128 stands for zero in the data rows.
Here is a table of points, one per row:
[142 121  99 161 125 133 133 155 152 122 102  85 108 192 159 144 150 125
 124 153 136 160 134 122 159 174 151  94  90 187 140  98 175 126 125 147
 117  98 152 128 121 122 148  78 123 189 169 110 177 162 122  94  81 158
  33]
[164 163 120 120  97 124 112 178 174 124 156  99  86 140 147  88 107 106
  86 154 114 132 159 134  95 116 159 142 119 178  34 165 159  69 147 159
 176 131 157 111 123  95 104  49 117 122 114 137 128 125 137  73 142 137
 119]
[131 158 121 130 128  69 173 155 124 152 140 170 131 112 116 110  99 170
 130 118 152 112 197 139 123 102 132 119 167 129 129  75  57 128 111 120
 180 143 158 153 138 161 112 100 172 113 149  89 240  83 109 129 105 125
 118]
[190 143 130 134 111 120 150  96 174 197 138 106 104  89  82 110 100 117
 149  69  78 123 139 168  96 156 158  49 122 116 169 153 120 155  79 139
 152 113 100 154 103 121 137 144 184 112 104 125  83 122  85 152  77 169
  97]
[113 150  85 111 104 148 141 141 117 139 136 114 153 116 176 149 178 112
 109 121 127  73 159 130 132 129 136 119 207 237 174 146 147  90 172 156
 147  88 112 162  95  97 108 115 130 136 174 153 143 163 167 135  97  88
 162]
[ 82 149 108 101 103 124 117 120 140  75  60 163  91 143 112  82  50 150
 108 149 106 134 155 149 208 177 160 164 120 104 109 127 203 133 158 116
 107 121  93 150 141 137 153 160 127  75 158 140  99 174 144 151 129 143
 142]
[101 194 154 145 160 100 136 113  80 160 148  83  88 105  74 144 129 112
 141  93 216 109 111 148  72 103 134 117 131 201 119 144 149 129 102 132
 123 159 158  88 133 186 175 161 170  95 148 134 139 171 121 122 138  96
 100]
[161 120 150  60 153  78 107 170 161 102  79 182 186 197  99 189 129 130
 125 105 140 148 102 125 145 151 124  97 142 106 147  93 186 116 125 169
 171 146 128 129 112 178 124 123  86 111 134 172  41 114 156 152 152 116
 133]
[133 144 142 139 163 113 137 190 169 146 176 125  74  85 136 127 135  89
 201 177 135 153 142 162 111 117  86 132 156 105 147 132  70 170 108 113
 131 110 103 182 127 170 122 119 125 147 134 145 127 208  79 138 143 171
 167]
[112  89 120 186  85  90 187  71 132 152 150  94 134  82 113 100 168  72
 158 146 128  86 117 103 108 200 114  99 135 102 116 116 113 115  88 120
 180 173 171 146 149 118 145  96 101 101 136 168 177 166 119 179 159  86
 121]
[160 157 116 130 116 128 110 105 148  84  76 140  99 159 144  60 141 149
 164  91 183  88 119  51  92 126 111 136 156 118 158 172 132  99  75 186
 127  71  87 114  95 110 115 110 108 135 110 131 201 140 192  97 145 139
 126]
[156  91 124 163 131 110 106 176 172 163  88 168  67 125 158 131 108  99
 148 130  85 108 139  63 137  84 157  79 144 129 136 170 156 146 122  96
 100 118 210 125 157 157 119 156 123 159 131  82  88 171 182 111  75  87
 173]
[109 114  93  79 159 197 125 109 171 113 138 160 138 126 205  95 173 115
  90  95 123 211 109 157 144 149 152 135 117 124 180 128 155  60 134  69
 145 171 123 106 132 155 119 129 148 132 103 115 140 106 185 117 156 126
 139]
[164  89 120  85 120 180 131 148 114  73 120 147 145  53 111 113 119  85
  96  90 143 145 115  96 134  86 105 176  59 112  92 110  74 189 132 147
 163 131 146 161  84 169 164 173 109  89 173 121  98 125 116 151 116 126
 102]
[116 142 114 172 161 124 182 154 112  79 120 107 176  93 120 162 169 130
 190 127 164  61 130 141 198 126 119 184  87 140 126 124 115  79 101  91
 127 148 151  92 125 111 124 125 161 102  89 102  86  74 104 148 171 214
 140]
[132 105 169  69  82 168 153  76 127 127  66 160 106 126 133 172 121 129
  70 132 152 127 195 128 139 108 108 149 102  81 184 138 131  49 150 137
 100 103 137  69 169 124 119  95 105 184 163 140  90 138  98 106 155 125
 138]
[ 90 131 205 185 178 150 141 111 141 116 145 118 141 103 119  89 175 164
 109  98 106 157 144 104 171  96 185 164 100 124 159  94 175 116 188 169
 153 135  98 118 169 131  77 107 100 125 145 144  97 108 194 122 145 129
 106]
[147 164  60 141  98 174 122 121  86 126 113 185 111 151 128 116 135 136
 125 132 120 123  70 151 150 112  91 177 147 110 123 126 197  77 176 129
 178 153 108 109 162 180 108 155  97 201 115 137 117  92 110 138  77 141
 116]
[179 118 125 117 179 139 151  89  66 116 185 169  97  85 125 214 106 145
  91 181 166 140 129 137 140 191 137 125  95  59 113 125 124 147 150 133
 106 141 128 139 106 121 110 162 169  89 120 151 139 104 169 125 107 138
 162]
[ 92  98 177 126  83 173 217 147 132 170 139 144 142 108  87 134 143 153
 141 155 131 151  82 152 158 114 141 151 108 136 107 166 130 115 120 168
  62 152 116  82  94 163 135 146  96 137 115 143 191  66  97 179 147 125
 159]
[121 114 104 149 118 149  65 121 165 175 142 119 178 189 141 109  91 116
 152 144 129 103 171 133  80 133 128 127 114  92 111  76 200 147 125 128
 146  82 149 134  44 164  73 160 154 162 133  91 121 186 127 103 159  96
 173]
[133 181 154 160 151 175  91 134 168 131  50 146 134  95 131 133  95 125
  71 186 135 124 102 154 158 123 138 107 110 136 128 116 124 143 124  65
 157 129  86  86 127  93 111 123  80 178 133 150 134  95 206 167 161 112
 107]
[ 99  85 135 174 106  71 108 161 125 122 175 102  84  94 164 130 118 143
  75 107 144 115 131 118 112 144  45 116 127 110 177 181 145 210 124 119
 138 108 122 120  77 156 131  95 160  92 116 114 109  92  72 119 133  89
 123]
[115 125 171  89  59 130 144 108 157 121  88 136 171 142 154 141 153 133
 110 189 114  98 120 127 147  98 107 132 107 118 133  82 136 156 155 140
 127 184  70 160 144 144 155 179 139 143  64 135  90 157 195  30 110 145
 120]
[149 118 160 137 156 113 119 144 107 184 123 132 134 160 158  64 116  86
 147 156 149 103 102 110 101  96 104  77 177 107 135 132 132 143 152 125
  79 166 165 166  88  86 170 150 170  71 201 135 124  74  80 115 159 179
 109]
[135 137 163 139  82 171  94 161 108 140  81 164 102 180 105 103 200 186
 169 130 142 153 185 137  82 179 127 144 150 156 111 170 106 113 176 104
 118 141 126 136 123  80 104  79 126 101 104  89 111 178 143 153 137  78
  82]
[104  83 117  99 125 140   4 133 180 136 140 104  61 164 134 126 177 181
 165 108  93  81 154 144 128 147 100  88 114 127 116  88 109  98  98 109
 126 110 139 157 152 134 148 166  95 118 163 175 113 110 133  74 122 100
 145]
[121 106 156 122 170 112 131 143 147 164 180 143 105 154 110  93 121 167
  70 123 144  92  65 151 139 140  91 114 154 136 110 116  57 147 100 170
 165 110 161 117 109  67 160 161 167 143 135  59 110 181  88 148  92 106
 137]
[147  48 114  64 127 116 102  83 129  98 160 132 142 111  72 119 117  96
 180 154 188 165  97 144 209  63 133 105 129 137 110 128 138 204 132 121
 132  83 112 135 172  91  87 156 182 128  89 139 115 102 100 162 135  96
 116]
[112 103 122 138 135 150 203 149 134  82 150 130 171 112 172 173  74  98
 197 140 103 156 134 153 111 130 149 196 185  93 124 141  89 121 120 136
 121 127 101  27 149  98 129 161 118  81 134 156 146  92 115 117 104 100
  67]
[173 116  56 143 165  99 123 130 161 148 107  91 135 123 134 118  87 198
 146 122 133 125 155 128  66 139 117 164 104 159 175 158 174 124 146 139
 111 152 135 178 166  77 153 164  86 184 145 107 134 141 133  99 175 109
 135]
[ 99 140 133 108 114  80  91 127  67 107 149 123 165  66  88 146 144  78
 126 157 121 154 113 190 149 119 173 101 132  57 135 148 106 108 125 164
 123 110 106 116 128 138 153 137  81 131 135  25 127  87 121 112 141 153
 120]
[160 125  64 159 145 136  56 151 176 148 101  85 146 151  89 111 140 121
  93 138 156  96 131  90 109 161 179 159 182 130 148 104  99 138 157 151
  67 162 111 135 153 172 117  53 136 127 100 141 119 142 127  99 111 101
 145]
[162 124 178  97  83 141 103 106 164  68 125  48 159 143 119 140  85 130
 129 125 117 154 104 113 134 152  53 107 124 142 116 102 150 113 176 100
 132 165  98  98 169 131  89 146 123 141 162  80 113 119 189 169  93 149
 188]
[ 77 149 104 115  77 134  72 140 156 114 161 115 146 146 166 150 112 227
 142 125 156 112 106  70  82  94 195 100 129 109 138 168 147 145 110 114
 147 154 140 159 118 111 137  93 119 168 163 146  94 166 136 147  73 165
 149]
[137 134 139 102 125  99 163 116  97 131 155 133 157 159 125 115 142  63
 115  95 144 117 138 191 109 117 146 171  93 102 143  89 110 197 160 101
 112  61 159 109 138 102 220 131  96 131  76 171 113  83 165 166  89 155
 173]
[110  68 141  81 144 133 132 141  70  81  82 140  91 119 144 130 129 127
 103 107  90  80  93 133  70 145 179 117 145 165 105  60 165 126 164  96
 122 127  85  97 136 140  47 149  77 150 111 131 118 132 131 135 151 192
 115]
[110 146 119 223 100 170 171 115 143  76 136 133 133 189  83 129 101 149
 108 118 125 140 113 117  88 122 128  82 157 179 138 146  95  56 146  88
 105  66 149 204 148 151  96 132 123 134 128 141 109 125 136  67 150 114
 110]
[108 152 126 122 144 109 167 134  85 104  82  95 160 110 142 111 168  98
  87  89 150 158 130 179 139 121 115 133  88  67  73 126 123 169  41 137
  87 153 116 136 168  90  57 162 133 114 152 150 110 109  91 122  82 111
 173]
[133 152 146 145 147 135 110 157  66 124 215 175 152 153  97  97 110  78
 137 130  97 135 169  61 137 167 139 116  86 201 187 151  90 101  75 133
 126 170 108 108 145  80 145 123 118 118 104 132 180 135  53 118 111 119
 146]
[ 99 183 150  98 196 108 155  64 126 134 136  85 144 100 151 101 121 149
 142 146 102 111 152  83 148 156 109 104 143 133  99 169  77 125 144 117
 113 141 216 141  80 147 129 117  85 137  63 140 152 127  57 123 124 100
  69]
[178 106 171 110 114 147  99 128 105 131 113 136 200 118 103 161 152 170
  84 101  76 142 108 129 166 136 132 216 180 115 103 145 181 117 109  63
 125 103 145 136 159 152 128 129 137 156 135 144 174 162 164  97 165 179
 105]
[ 92 128 146 112 189 149 187  89  80 146 124 139 132  99 100 164 108 108
 173  95 110 158  83 121 153 112 113 152 140 130  78  95 137 139 110  77
 110 126  45 130 105 101 188  42 116 133 135  92 115  97 114 101 119  78
 150]
[119 123 137 162 120 111 112  96  87 203 115  74  88 200 195 176 111 105
 144 108 153 172 137 106 140 125 162 129 141 135 127 150  58 165 127 157
 185 126 124 168 125 143 151 164 127 100 108 125 147 116  79 149 167 149
 163]
[144 152  57 122 129  93 158 145  45 155 144  84 126 134 120  96 156 174
 145 194  54 148 133 100 108  80 109  84  99 124 131 154  85 142 110 126
 150 100 122  81 114 140 148 109 202 115 137 157 113 146 125 154 158 109
 119]
[ 92  93  93 148 156 154 113  93 140 113 122 179 137  90 127 193 121 118
 101 105 105 175 147 143 118  71  59  84 135 105  79  98 144 157 115 192
  91 121 144 105 139 104 170 127 133  70  55 117 137 134 133 182 119 194
 142]
[115 185 127 147 104  50 113 122 133 143 182 153  88 123 149 157 132 101
 149 106  82 106  97 131 120 128 126 184  69 150 123 123  72 100 133 148
  56 133 147 157 104 115 101 106 185 135 149 136 190 116 120 172 164 100
  83]
Along one direction, these points spread out more than along any other. Take the direction at right angles to it along which they spread out most. Then take the direction at right angles to both along which they spread out most. Go by this last direction. How many in every 100 of the points above lie lower along it than each point below? Answers are rounded to whole numbers. More than half of the points above lie lower than the first one.
[115 185 127 147 104  50 113 122 133 143 182 153  88 123 149 157 132 101
 149 106  82 106  97 131 120 128 126 184  69 150 123 123  72 100 133 148
  56 133 147 157 104 115 101 106 185 135 149 136 190 116 120 172 164 100
  83] 89
[108 152 126 122 144 109 167 134  85 104  82  95 160 110 142 111 168  98
  87  89 150 158 130 179 139 121 115 133  88  67  73 126 123 169  41 137
  87 153 116 136 168  90  57 162 133 114 152 150 110 109  91 122  82 111
 173] 40
[147 164  60 141  98 174 122 121  86 126 113 185 111 151 128 116 135 136
 125 132 120 123  70 151 150 112  91 177 147 110 123 126 197  77 176 129
 178 153 108 109 162 180 108 155  97 201 115 137 117  92 110 138  77 141
 116] 57
[ 92 128 146 112 189 149 187  89  80 146 124 139 132  99 100 164 108 108
 173  95 110 158  83 121 153 112 113 152 140 130  78  95 137 139 110  77
 110 126  45 130 105 101 188  42 116 133 135  92 115  97 114 101 119  78
 150] 72
[ 99 183 150  98 196 108 155  64 126 134 136  85 144 100 151 101 121 149
 142 146 102 111 152  83 148 156 109 104 143 133  99 169  77 125 144 117
 113 141 216 141  80 147 129 117  85 137  63 140 152 127  57 123 124 100
  69] 83
[164 163 120 120  97 124 112 178 174 124 156  99  86 140 147  88 107 106
  86 154 114 132 159 134  95 116 159 142 119 178  34 165 159  69 147 159
 176 131 157 111 123  95 104  49 117 122 114 137 128 125 137  73 142 137
 119] 79
[133 144 142 139 163 113 137 190 169 146 176 125  74  85 136 127 135  89
 201 177 135 153 142 162 111 117  86 132 156 105 147 132  70 170 108 113
 131 110 103 182 127 170 122 119 125 147 134 145 127 208  79 138 143 171
 167] 21
[109 114  93  79 159 197 125 109 171 113 138 160 138 126 205  95 173 115
  90  95 123 211 109 157 144 149 152 135 117 124 180 128 155  60 134  69
 145 171 123 106 132 155 119 129 148 132 103 115 140 106 185 117 156 126
 139] 74
[119 123 137 162 120 111 112  96  87 203 115  74  88 200 195 176 111 105
 144 108 153 172 137 106 140 125 162 129 141 135 127 150  58 165 127 157
 185 126 124 168 125 143 151 164 127 100 108 125 147 116  79 149 167 149
 163] 34
[113 150  85 111 104 148 141 141 117 139 136 114 153 116 176 149 178 112
 109 121 127  73 159 130 132 129 136 119 207 237 174 146 147  90 172 156
 147  88 112 162  95  97 108 115 130 136 174 153 143 163 167 135  97  88
 162] 77
[179 118 125 117 179 139 151  89  66 116 185 169  97  85 125 214 106 145
  91 181 166 140 129 137 140 191 137 125  95  59 113 125 124 147 150 133
 106 141 128 139 106 121 110 162 169  89 120 151 139 104 169 125 107 138
 162] 38
[ 82 149 108 101 103 124 117 120 140  75  60 163  91 143 112  82  50 150
 108 149 106 134 155 149 208 177 160 164 120 104 109 127 203 133 158 116
 107 121  93 150 141 137 153 160 127  75 158 140  99 174 144 151 129 143
 142] 32
[173 116  56 143 165  99 123 130 161 148 107  91 135 123 134 118  87 198
 146 122 133 125 155 128  66 139 117 164 104 159 175 158 174 124 146 139
 111 152 135 178 166  77 153 164  86 184 145 107 134 141 133  99 175 109
 135] 43
